The rows of M fall into 3 groups and each row is roughly a mix of its group's hidden directions.
M (77 x 10):
-175; -248; -85; 339; -300; 58; 144; 466; 5; 124
-169; 173; -231; 382; 89; 283; -49; 312; -71; 332
-270; -203; 252; -209; 17; -217; 114; -335; 397; -100
277; 165; 365; 168; -161; 76; 318; -307; -182; -187
-52; -165; 273; -98; -207; 268; 244; -311; 108; -405
-170; 252; -76; -22; -56; 444; -217; 5; -344; 311
-212; -152; -416; 119; 200; 304; -137; -213; -316; 94
318; -159; 221; 71; 57; 313; 23; 147; -263; -433
346; 146; 215; 20; -66; 459; -243; 262; 5; -175
195; 158; -175; 180; -6; 26; -45; 81; -594; 270
-96; -294; -104; -502; 21; -270; 263; 123; 159; 142
155; -424; 152; 116; 162; -46; -67; 491; -34; -214
338; 173; 270; 385; -93; -17; 196; 100; -362; 85
169; 239; -171; 246; 26; 23; -41; 175; -504; 314
-244; 122; 451; -32; -5; -129; 36; -290; -12; 425
262; 148; -143; 374; -192; 418; -261; 21; -135; 109
-233; 147; -180; 302; 12; -268; -207; -497; -2; -13
-98; 87; -111; 87; -100; 176; -535; -10; 442; 35
205; 150; -75; 417; -156; 455; -220; 113; -117; 102
-166; -145; 246; -234; 349; -378; -204; -40; 204; 216
-154; -85; 379; 14; -251; -13; 175; 242; 482; 40
228; -52; 355; -364; 118; 8; 299; 237; -166; -247
-45; -166; 234; -407; 82; 59; 111; 445; 296; -55
-192; -64; -33; 276; -130; 148; 70; 90; -391; 488
247; 231; 88; 188; -181; -81; 63; 318; -392; 324
-226; 89; -190; -332; -15; -115; 24; -447; 371; -60
146; 170; 281; 412; -177; -113; 221; 92; -264; 301
-23; -185; 45; -534; 98; -382; 272; -59; 11; -74
46; -155; 232; 59; -345; -40; 156; 54; -463; 340
-315; -76; -247; -138; -8; -333; -219; -277; 359; 108
129; 118; -197; -234; 341; -234; -130; -378; 28; -324
-28; 165; 491; -113; 212; -39; -74; 20; 75; -470
162; -101; 433; 157; 98; -494; 205; -31; 118; 40
525; 82; 151; 196; 21; -109; 228; -59; -153; -356
-73; 279; -636; -114; -136; 81; -58; -146; 104; 14
-254; -164; -185; 121; 35; 465; -95; 192; 370; -144
163; -132; -387; 287; -158; -220; 176; 380; 134; -137
500; -18; 112; -453; -80; 176; -64; 112; -79; -179
-276; -297; -60; 85; -233; -286; 241; 89; 428; 12
110; 101; 157; 79; 126; -223; 293; -288; -475; -218
277; 46; 190; -131; -65; 439; -217; 390; 152; -99
123; -148; 77; -229; -85; 143; -49; 98; 431; -490
-449; 93; -101; 518; 47; -80; -100; -142; 127; 132
341; 208; 385; 145; 20; 191; 91; -144; -400; -84
222; -90; 245; -395; 2; 240; 8; 432; 172; -117
-207; -316; 119; -101; -140; -196; 237; -160; 451; -224
-170; 186; 65; 461; -12; 309; -347; 124; 221; -2
-154; -504; 128; 16; -91; -105; 153; 196; 339; -264
-429; -178; -182; -93; 79; -427; 172; -134; 187; 178
125; 118; 169; 230; -286; 149; 80; 542; -8; 214
149; -93; 206; -354; 1; 264; -29; 475; 248; -63
55; 40; -247; 146; 132; 78; -282; 482; -274; 253
167; -7; -343; 62; 89; 143; -139; -100; -593; 48
-207; 239; -353; 190; -257; 106; -26; 150; -117; 431
56; 512; -332; -30; -97; -37; 28; -363; -51; 194
367; 188; 261; -204; 47; 15; -163; -208; -171; -423
126; 267; 342; -112; 327; -200; -165; -243; -184; 278
448; 24; 177; -85; -31; 245; 228; 177; -403; -118
-471; 34; -327; -128; -210; -21; -14; -102; 297; 268
-168; -250; -242; -166; 4; -364; 401; -79; -110; 270
-156; 40; -368; -65; 433; 32; -171; -348; 122; -204
75; 366; -416; 269; -188; -105; 58; 95; -127; 317
-5; -101; -210; 224; -117; 310; -41; 122; -509; 267
114; 283; 133; 104; 26; 1; -424; -367; 14; -352
-379; -318; 265; -46; -146; -124; 186; -311; 6; 275
-81; -527; 85; 72; -42; -38; 84; 359; 221; -276
271; -287; -59; -212; -185; 107; -48; -157; -497; -193
-306; -105; -274; 132; -353; -191; 238; 62; 351; 138
98; -97; -139; -163; 111; -176; -43; -444; -503; 0
-389; -277; 132; -164; 47; -301; -11; -31; 411; 161
-8; -144; 28; -273; 103; -390; 453; -145; -274; -35
-49; 129; 329; -23; -92; -157; 117; 227; 575; -64
-270; 40; -128; 377; -15; 299; 3; 272; -62; 401
-337; -171; 45; -135; 136; 4; 9; -227; 540; -189
35; -314; 213; -237; -197; -212; 117; -378; -345; 24
-116; 192; -168; -385; 124; 369; -254; -330; -50; -86
-32; 464; -45; 106; 345; -388; -1; -84; 122; 199

Here is one row of each group, with its name. Which group are the others in?
-33; -29; 116; 316; -413; 383; 257; 119; -217; -37 | L
1; 79; 300; 156; -277; 70; 126; 483; 302; 136 | P
-107; 81; 276; -212; 98; 39; -342; 112; 445; -287 | K

371; 76; -99; 397; 2; -239; 78; 371; -209; 78 | L
-101; -239; -171; -163; 101; 278; -123; -103; 365; -438 | P
13; -55; 247; -298; 23; -318; 66; -250; 393; -291 | P
197; 275; 126; 437; -42; 341; -244; -45; -186; -159 | K
217; 280; -377; -48; 386; -9; -215; -76; 15; -300 | P
-506; -94; -225; 229; 33; -211; 24; -40; 260; 279 | K
